W =
[[134 122 132 131 118 127 129 126 127 130 130]
 [134 138 113 134 133 115 112 120 106 127 131]
 [127 127 140 138 143 124 127 144 138 141 131]
 [130 131 122 121 116 127 128 125 125 117 135]]
W[0][0] -> 134
W[1][8] -> 106
W[0][2] -> 132
W[:, 6] -> [129, 112, 127, 128]
W[1][1] -> 138
W[3][5] -> 127
W[3][3] -> 121
W[3][9] -> 117
W[1][5] -> 115
W[1][4] -> 133
W[2][4] -> 143
W[0] -> [134, 122, 132, 131, 118, 127, 129, 126, 127, 130, 130]
W[0][4] -> 118
W[:, 0] -> [134, 134, 127, 130]
W[:, 1] -> [122, 138, 127, 131]

grid =
[[121 127 128 127 122 129 140]
 [120 152 123 133 128 121 114]
 [120 127 127 127 121 129 141]
 [102 138 124 127 110 127 158]]
grid[0][0]: 121
grid[:, 1]: [127, 152, 127, 138]
grid[:, -4]: [127, 133, 127, 127]
grid[-2][-4]: 127
grid[-3][3]: 133
grid[1]: [120, 152, 123, 133, 128, 121, 114]
grid[2][1]: 127
grid[-2][-2]: 129
grid[-3][-6]: 152
grid[0][5]: 129

m =
[[124, 121, 125, 130, 123, 122, 125, 121, 133, 128, 137, 133, 116],
 [128, 127, 126, 126, 128, 125, 129, 130, 128, 129, 129, 129, 123],
 [113, 132, 120, 134, 122, 118, 119, 141, 138, 124, 149, 118, 127],
 [128, 130, 121, 125, 128, 127, 131, 125, 136, 128, 121, 127, 120],
 [126, 130, 123, 123, 126, 113, 130, 154, 126, 126, 130, 122, 116],
 [124, 128, 129, 128, 124, 124, 125, 144, 139, 123, 132, 126, 122],
 [129, 124, 136, 130, 134, 131, 125, 120, 114, 137, 133, 131, 142],
 [119, 127, 132, 136, 129, 120, 121, 133, 117, 132, 144, 128, 130],
 [128, 128, 130, 124, 126, 128, 131, 143, 127, 122, 128, 124, 127],
 [128, 128, 127, 125, 134, 125, 134, 132, 125, 133, 123, 129, 121],
 [127, 127, 127, 125, 135, 121, 135, 133, 115, 133, 116, 130, 116],
 [140, 125, 139, 124, 143, 133, 141, 122, 109, 136, 99, 142, 120],
 [118, 130, 126, 137, 133, 118, 123, 127, 115, 135, 142, 127, 130]]
m[0,0]	124
m[7,5]	120
m[2,0]	113
m[6]	[129, 124, 136, 130, 134, 131, 125, 120, 114, 137, 133, 131, 142]
m[7,4]	129
m[6,1]	124
m[10]	[127, 127, 127, 125, 135, 121, 135, 133, 115, 133, 116, 130, 116]
m[11,10]	99
m[8]	[128, 128, 130, 124, 126, 128, 131, 143, 127, 122, 128, 124, 127]
m[1,12]	123
m[7,6]	121
m[6,10]	133
m[4,0]	126
m[3,8]	136
m[1,11]	129
m[8,12]	127
m[3,3]	125
m[4,5]	113
m[8,6]	131
m[1,3]	126
m[0,3]	130
m[2,2]	120
m[3,4]	128
m[8,9]	122
m[1,10]	129
m[9,4]	134
m[0]	[124, 121, 125, 130, 123, 122, 125, 121, 133, 128, 137, 133, 116]
m[12,7]	127
m[3,12]	120
m[6,0]	129
m[:, 1]	[121, 127, 132, 130, 130, 128, 124, 127, 128, 128, 127, 125, 130]
m[12,0]	118
m[2,10]	149
m[0,2]	125
m[:, 12]	[116, 123, 127, 120, 116, 122, 142, 130, 127, 121, 116, 120, 130]
m[7,8]	117

arr =
[[131 139 120 126 100 149 123 126 141 135 121 131 148 130]
 [131 128 121 119 133 122 133 131 124 128 124 128 130 127]
 [135 134 124 116 148 124 125 131 131 128 103 133 123 122]
 [129 129 121 117 133 122 126 129 135 130 110 125 130 123]
 [131 124 121 157 109 108 135 114 140 133 131 125  98 136]
 [122 125 131 120 136 123 121 128 134 127 115 121 129 122]
 [128 128 128 128 128 128 128 128 128 128 128 128 128 128]]
arr[-7][-14] = 131
arr[6][-4] = 128
arr[-6][-10] = 133
arr[6][-5] = 128
arr[-6] = [131, 128, 121, 119, 133, 122, 133, 131, 124, 128, 124, 128, 130, 127]
arr[-5][7] = 131
arr[-7][6] = 123
arr[-6][5] = 122
arr[2] = [135, 134, 124, 116, 148, 124, 125, 131, 131, 128, 103, 133, 123, 122]
arr[-1][4] = 128
arr[0][12] = 148
arr[3][11] = 125
arr[3][13] = 123
arr[1][-2] = 130
arr[5][-7] = 128
arr[-3][10] = 131
arr[3] = [129, 129, 121, 117, 133, 122, 126, 129, 135, 130, 110, 125, 130, 123]
arr[6][1] = 128
arr[-2][2] = 131
arr[3][6] = 126
arr[-6][-7] = 131
arr[0][-5] = 135
arr[-7] = [131, 139, 120, 126, 100, 149, 123, 126, 141, 135, 121, 131, 148, 130]
arr[4][-5] = 133
arr[-2][-8] = 121
arr[-3][11] = 125
arr[2][1] = 134
arr[5][3] = 120
arr[0][13] = 130
arr[-4][8] = 135
arr[5] = [122, 125, 131, 120, 136, 123, 121, 128, 134, 127, 115, 121, 129, 122]
arr[:, -12] = [120, 121, 124, 121, 121, 131, 128]
arr[-2][12] = 129

X = [140 106 128 114]
X[0] = 140
X[2] = 128
X[3] = 114

M =
[[119 125 128 136 130 134 127 121 125 123 122 117 126 115 128 123]
 [127 132 132 145 125 130 141 142 135 125 134 137 144 120 128 128]
 [131 138 131 116 120 147 116 131 123 117 118 118 131 132 108 128]
 [105 118 134 131 118 128 114 118 114 125 127 116 120 116 120 136]
 [129 129 124 137 123 134 123 123 132 127 119 135 125 131 121 138]
 [132 115 128 122 133 127 128 123 123 139 130 135 128 125 127 117]
 [124 129 115 117 126 126 124 143 129 123 134 126 144 121 122 139]
 [143 127 138 132 131 122 125 133 124 140 139 124 144 147 126 130]
 [126 121 131 116 127 132 120 132 122 140 112 135 135 127 137 130]]
M[-9,-16] -> 119
M[:, -13] -> [136, 145, 116, 131, 137, 122, 117, 132, 116]
M[7,-7] -> 140
M[7,11] -> 124
M[7] -> [143, 127, 138, 132, 131, 122, 125, 133, 124, 140, 139, 124, 144, 147, 126, 130]
M[-7,-7] -> 117
M[:, 2] -> [128, 132, 131, 134, 124, 128, 115, 138, 131]
M[0,-11] -> 134
M[-4,-2] -> 127
M[7,-6] -> 139
M[-9,-1] -> 123
M[0,6] -> 127
M[-4,-14] -> 128
M[6,12] -> 144
M[6,3] -> 117
M[:, 13] -> [115, 120, 132, 116, 131, 125, 121, 147, 127]
M[8,9] -> 140
M[5,-10] -> 128
M[8,14] -> 137
M[8,11] -> 135
M[-5,6] -> 123
M[-3,-5] -> 126
M[1,-8] -> 135
M[-8] -> [127, 132, 132, 145, 125, 130, 141, 142, 135, 125, 134, 137, 144, 120, 128, 128]
M[8,-13] -> 116
M[7,-14] -> 138
M[5,-6] -> 130
M[8] -> [126, 121, 131, 116, 127, 132, 120, 132, 122, 140, 112, 135, 135, 127, 137, 130]
M[:, -4] -> [126, 144, 131, 120, 125, 128, 144, 144, 135]
M[-7] -> [131, 138, 131, 116, 120, 147, 116, 131, 123, 117, 118, 118, 131, 132, 108, 128]
M[-8,3] -> 145
M[-7,-9] -> 131
M[7,13] -> 147
M[5] -> [132, 115, 128, 122, 133, 127, 128, 123, 123, 139, 130, 135, 128, 125, 127, 117]

A =
125  133  121  135  132  137  131
124  115  120  125  145  150  117
Indices start at 0.
row 0 col 0: 125
row 1 col 0: 124
row 1 col 2: 120
